Rows are one point carried round by a steady rotation, each followed by how many steps it has turned.
The counts run from 0 to 194.
2 17 -16 14 -21 23 15 18 7 6 18 4 -39 15 0 28 -23 3 7 -3 -11 16 38 -3 7
 15 44 38 11 11 -17 -14 7 -24 25 -33 -26 47 -6 4 -6 -14 -4 9 10 23 0 -7
 -33 30 -12 10 3 -5 -32 -21 -10 -26 -18 -8 27 41 : 142
9 19 -3 5 13 9 -6 41 17 -2 29 7 -27 22 -7 34 -35 -14 -5 -15 -22 7 26 11
 21 12 38 34 -15 -8 -24 9 41 -26 29 0 -42 13 10 5 -6 9 22 -12 27 21 16
 -31 -8 13 8 7 2 -23 -21 -16 -27 -2 -5 5 -4 39 : 174
14 37 20 19 4 -4 4 10 41 -10 7 14 -12 -3 -22 35 -21 -1 8 -9 -3 7 28 0 -2
 34 36 25 5 -11 -22 -2 20 -18 33 9 -36 25 7 -20 -4 -6 2 32 18 31 -20 -23
 -13 30 -14 13 -18 -13 -21 -18 -1 -21 -5 5 -7 51 : 74
-7 -8 19 0 -2 26 1 27 4 3 18 -18 -12 -8 -1 -6 6 27 18 8 -22 15 28 4 2 11
 36 18 -12 -26 -17 -27 4 -14 14 -25 -49 31 34 4 -8 -4 9 39 1 54 -15 -18
 -18 33 -21 14 -15 -12 -19 -19 -17 -14 5 5 -4 43 : 78
-3 10 23 26 -5 -6 13 -1 37 16 29 -23 -32 -6 2 13 -23 9 2 -1 8 -50 35 -7
 -4 8 47 30 30 -1 -14 -10 6 -14 5 -23 -33 27 16 13 -31 -16 -18 3 -8 32
 -6 -25 3 9 6 11 -8 1 -11 -3 4 -14 -32 15 -30 29 : 151
11 20 -19 11 -18 11 20 10 39 17 18 -20 -26 14 12 26 -13 12 -11 -19 -22 7
 51 -14 4 17 39 35 5 13 -12 -18 6 -8 21 -26 -23 42 -12 5 -8 -23 -5 -3 5
 13 2 -8 -27 29 -9 14 -1 -4 -18 -25 -8 -38 -14 12 22 38 : 141
-18 16 -12 27 -28 23 -8 8 -10 -9 29 -14 -4 -4 -2 28 -6 -2 15 8 -10 -11
 19 8 12 -1 43 37 -28 34 -30 -6 -3 -19 37 -24 -22 51 20 8 -20 -24 7 32
 -3 24 11 8 -16 -9 -12 5 19 -18 -13 -14 14 -30 -21 -6 -8 51 : 1
1 16 28 5 -5 24 -30 -23 -8 8 5 -13 -8 4 -25 7 -12 4 36 22 2 1 46 12 -21
 -5 33 33 12 1 -14 -22 10 -31 12 -26 -17 33 12 -30 13 -7 1 39 -10 40 -12
 -9 -28 10 -15 -7 2 -4 -22 -25 11 -9 -34 -9 12 31 : 8
-3 34 12 25 7 -22 -19 -2 34 5 -5 -25 6 -9 -10 24 -5 2 4 2 6 -37 54 -17
 -6 11 51 33 -5 -4 -25 -12 -11 -8 32 -16 -13 40 12 -3 -25 -21 1 25 4 20
 -10 -10 -12 -9 -16 9 -18 -5 -7 -17 17 -29 -12 26 3 31 : 5
5 17 -3 19 13 8 -37 -29 3 10 26 -38 -12 -3 -1 26 -11 -6 -20 -11 -7 -36
 73 14 -15 -6 41 31 -19 -6 -8 10 -8 0 21 -31 5 9 21 2 -12 -31 -2 -21 19
 -6 8 1 -22 -19 4 2 -7 -22 -3 -35 -2 -22 -23 4 4 8 : 129
14 10 11 34 -4 25 -3 -27 20 -10 59 -28 -22 -20 4 32 -4 -7 -22 -17 -14
 -28 36 7 6 10 38 13 -13 12 -10 6 -15 0 23 -35 1 7 24 17 -5 -36 0 -1 10
 10 -16 18 -21 -1 -6 17 -5 -24 -2 -30 -16 -37 -8 0 -21 22 : 94
18 26 -17 1 6 4 -14 7 51 21 13 -29 -15 16 -3 29 -12 13 -22 -23 -29 -10
 70 -2 -5 17 41 38 8 -3 -21 -12 14 -6 7 -18 -22 19 -6 6 -3 -10 -13 -3 1
 15 17 -22 -18 21 0 2 -4 -4 -5 -23 -7 -29 -15 20 10 36 : 140
24 -5 35 27 20 27 2 -18 2 11 52 -13 -41 3 -16 4 -17 -1 -3 -12 -19 -29 34
 17 -14 -3 22 30 12 -13 1 -4 9 -9 -17 -38 -14 -30 24 3 3 2 -5 -4 13 35 2
 -21 -10 15 17 15 -5 -17 -8 -16 -23 5 -37 -8 -35 14 : 56
15 1 9 3 9 9 4 33 19 9 26 9 -22 10 -11 39 -20 -12 -9 -10 -30 11 29 6 31
 29 39 29 -11 -5 -16 -2 40 -16 20 -15 -45 13 8 11 -2 -7 9 1 18 25 19 -12
 -27 26 3 15 -2 -35 -29 -22 -37 -9 -3 -8 -15 31 : 173
19 28 5 19 23 16 2 6 8 -3 33 -5 -23 45 -18 45 -31 -18 -10 -36 -18 3 36
 17 -15 14 30 34 -21 -8 -3 7 5 -15 21 -1 -2 -11 -12 -11 14 1 18 1 15 19
 -3 -22 -15 14 4 7 -7 -40 -9 -12 1 -22 -26 8 15 33 : 169
1 3 -4 16 -18 24 -13 0 10 13 3 -13 -37 2 -5 -2 -40 11 15 2 -17 -26 34 15
 -12 3 30 40 17 -1 -13 -14 16 -34 -2 -22 -47 27 16 -16 -5 -4 4 9 -21 32
 10 -41 11 5 14 11 5 -3 -17 -5 2 15 -50 -13 -17 38 : 149
-2 24 6 18 14 -20 -41 -6 37 5 -9 -23 14 -16 -12 29 -6 4 19 14 -3 -39 53
 -1 -1 12 48 38 -2 1 -43 -12 15 -4 17 -7 -29 22 18 -10 -19 -16 -8 19 13
 26 10 -15 -9 -13 -11 5 -16 -7 -6 -15 19 -9 -20 10 -8 35 : 4
35 22 7 10 20 7 -20 -26 28 4 16 -16 6 -2 -28 26 -1 3 11 -9 -42 -1 44 17
 6 23 24 30 -3 12 -31 -25 28 -9 7 -17 -18 4 -8 -9 7 -10 1 23 13 36 17 -9
 -29 10 13 8 5 -25 1 -36 -6 -25 -23 0 -11 40 : 103
15 18 -1 24 -8 35 -19 -18 0 -3 42 -19 -18 -9 -18 20 8 6 -1 -3 -36 11 34
 31 -11 9 31 28 -20 8 -21 2 17 1 4 -38 -15 -13 23 -7 18 -12 -24 14 15 30
 12 -6 -26 21 -18 0 1 -28 -12 -23 16 -7 -28 -19 16 41 : 66
6 14 -17 19 8 29 -10 21 -14 -1 32 -22 -36 28 12 10 -41 -5 -14 -15 -13
 -23 56 10 1 -25 29 33 -25 0 -2 15 -1 -29 15 -28 -2 -1 15 22 -5 -2 23
 -31 9 3 12 -24 5 -21 23 15 5 -16 -3 -11 -9 -2 -37 8 -10 18 : 23
-2 17 -7 12 0 0 4 49 18 14 10 -27 -18 22 16 2 -9 30 -7 -5 -8 -20 41 -11
 5 -6 39 39 -9 -5 -25 -9 -5 -16 3 -30 -32 23 17 29 -32 11 10 4 12 37 6
 -27 -8 10 -7 21 -9 -3 -3 -5 8 -17 -21 26 6 49 : 146
-15 18 19 46 -5 21 -8 0 -12 -7 29 -21 -24 24 -10 26 -26 -16 -8 -11 13
 -41 37 9 -28 -5 42 38 -22 -4 8 14 -29 -15 27 -26 -1 18 26 2 -3 -11 9 15
 0 16 -14 -11 -6 -14 2 23 -6 -25 -6 5 19 -12 -32 7 -7 30 : 158
20 30 5 31 -4 13 14 7 23 -7 38 1 -45 11 -8 13 -38 0 21 -11 -21 2 19 26 5
 -3 16 46 5 5 -29 -5 30 -26 2 -6 -29 -9 15 2 1 16 -8 13 10 39 -5 -51 15
 20 5 7 3 -8 -7 1 3 -4 -40 5 -11 51 : 180
12 5 10 11 -4 2 -2 -9 31 21 14 -19 -35 -1 -6 5 -29 12 14 6 -18 -44 36 7
 -6 9 29 43 28 -7 -16 -12 20 -22 -1 -23 -38 23 15 -5 -12 -6 -12 1 -18 33
 5 -29 9 6 13 23 -6 0 -10 -4 7 7 -41 -7 -32 32 : 150
12 38 -1 50 -13 17 9 -4 14 -17 47 -12 -37 9 -11 49 -23 -23 -17 -23 -9
 -10 27 16 -9 9 38 29 -26 6 -8 26 -1 -8 27 -18 2 -9 17 8 -1 -3 -6 6 34 1
 0 -6 -11 0 -5 14 -7 -26 -15 -16 18 -23 -24 -5 8 36 : 64
16 27 -16 35 -6 20 -15 3 0 -18 24 -14 0 -2 -7 39 -11 -6 -10 -14 -24 5 43
 4 6 10 39 26 -48 9 -10 3 -13 -9 28 -30 3 13 5 2 1 -11 19 24 32 8 -5 6
 -26 -13 -4 23 -4 -31 -5 -29 2 -37 -2 7 22 37 : 100
6 20 -18 15 1 14 -9 -11 -12 -3 59 -26 -34 12 1 25 -13 -5 -3 -1 -10 -13
 36 26 -4 -13 47 50 -6 22 -33 25 13 5 15 -25 -6 -17 22 19 -19 -7 -29 -26
 34 6 17 -8 -12 1 2 -11 2 -5 -7 -16 15 -17 -40 4 15 31 : 29
-19 9 23 24 7 21 -20 2 -10 -5 28 -27 -6 -4 -6 26 4 -8 -8 1 3 -27 33 14
 -16 4 43 6 -44 -15 -5 3 -31 -4 41 -14 -16 26 40 5 -1 -27 31 23 -8 30
 -12 0 -10 -10 -11 19 -5 -43 -9 -12 -6 -25 -5 4 -10 25 : 194
14 10 30 -1 25 11 -22 -22 3 16 4 -15 5 14 -27 7 -7 16 32 16 0 -9 40 -5 0
 -3 41 24 16 -5 -20 -36 13 -23 9 -33 -22 18 16 -13 3 -2 3 30 2 54 -10
 -11 -32 21 -4 8 -6 -6 -12 -27 6 -9 -33 6 -1 32 : 9
4 12 -3 25 0 23 -29 -26 8 15 24 -22 -6 -3 -13 29 -2 -12 -15 -7 -13 -34
 72 5 -21 14 40 25 -10 -3 -2 -2 -4 -1 7 -48 8 16 8 -6 1 -22 2 -6 13 0 -2
 24 -40 -10 -5 19 -17 -18 -14 -34 -6 -31 -10 -5 5 7 : 130
16 -5 21 25 -10 49 -1 -20 -17 1 39 -16 -56 6 -18 0 -29 2 -2 -4 -17 -13
 40 28 -22 -12 24 25 14 -15 9 -2 9 -22 -7 -37 -15 -12 24 -18 12 2 -2 -9
 8 35 -11 -23 -11 11 21 18 -8 -22 -15 -19 -18 8 -34 -17 -16 19 : 55
5 26 -14 -2 -4 19 -12 12 6 -7 17 -12 -14 -3 7 38 -19 2 7 3 -18 22 36 14
 16 2 41 23 -18 19 -42 -13 10 -14 51 3 -19 42 6 -4 -3 -29 13 7 9 18 -1
 -11 -20 12 -14 -12 16 -3 -13 -30 -10 -39 2 2 20 43 : 106
5 13 5 5 8 14 2 -2 28 7 17 -35 -38 -10 11 -1 -28 21 -11 -6 -15 -29 55 21
 -27 -1 31 16 6 -33 -13 -17 -23 -23 15 -7 -35 20 32 0 -8 -20 10 -10 -15
 26 -25 -43 12 11 -2 1 -6 -10 13 -15 -16 -23 -15 13 -14 31 : 82
-6 3 -11 27 -26 24 -23 14 -8 8 31 -16 -9 -5 -5 9 11 0 -6 15 -18 -11 32 7
 3 12 48 40 -23 16 -20 11 9 -6 -5 -57 -25 10 31 18 -12 7 -19 17 34 10 27
 9 -34 3 -7 31 -20 -20 -30 -18 9 -4 -15 -1 2 29 : 31
-17 21 -3 1 13 -4 -9 25 17 16 1 -35 5 14 -2 0 7 17 0 3 1 -13 51 -5 -18 3
 59 33 -11 -15 -19 -8 -5 -5 21 -18 -39 25 18 6 -21 -4 -12 14 7 30 -7 -25
 -15 20 -32 -1 -22 -20 -18 -6 19 -27 -13 27 24 43 : 41
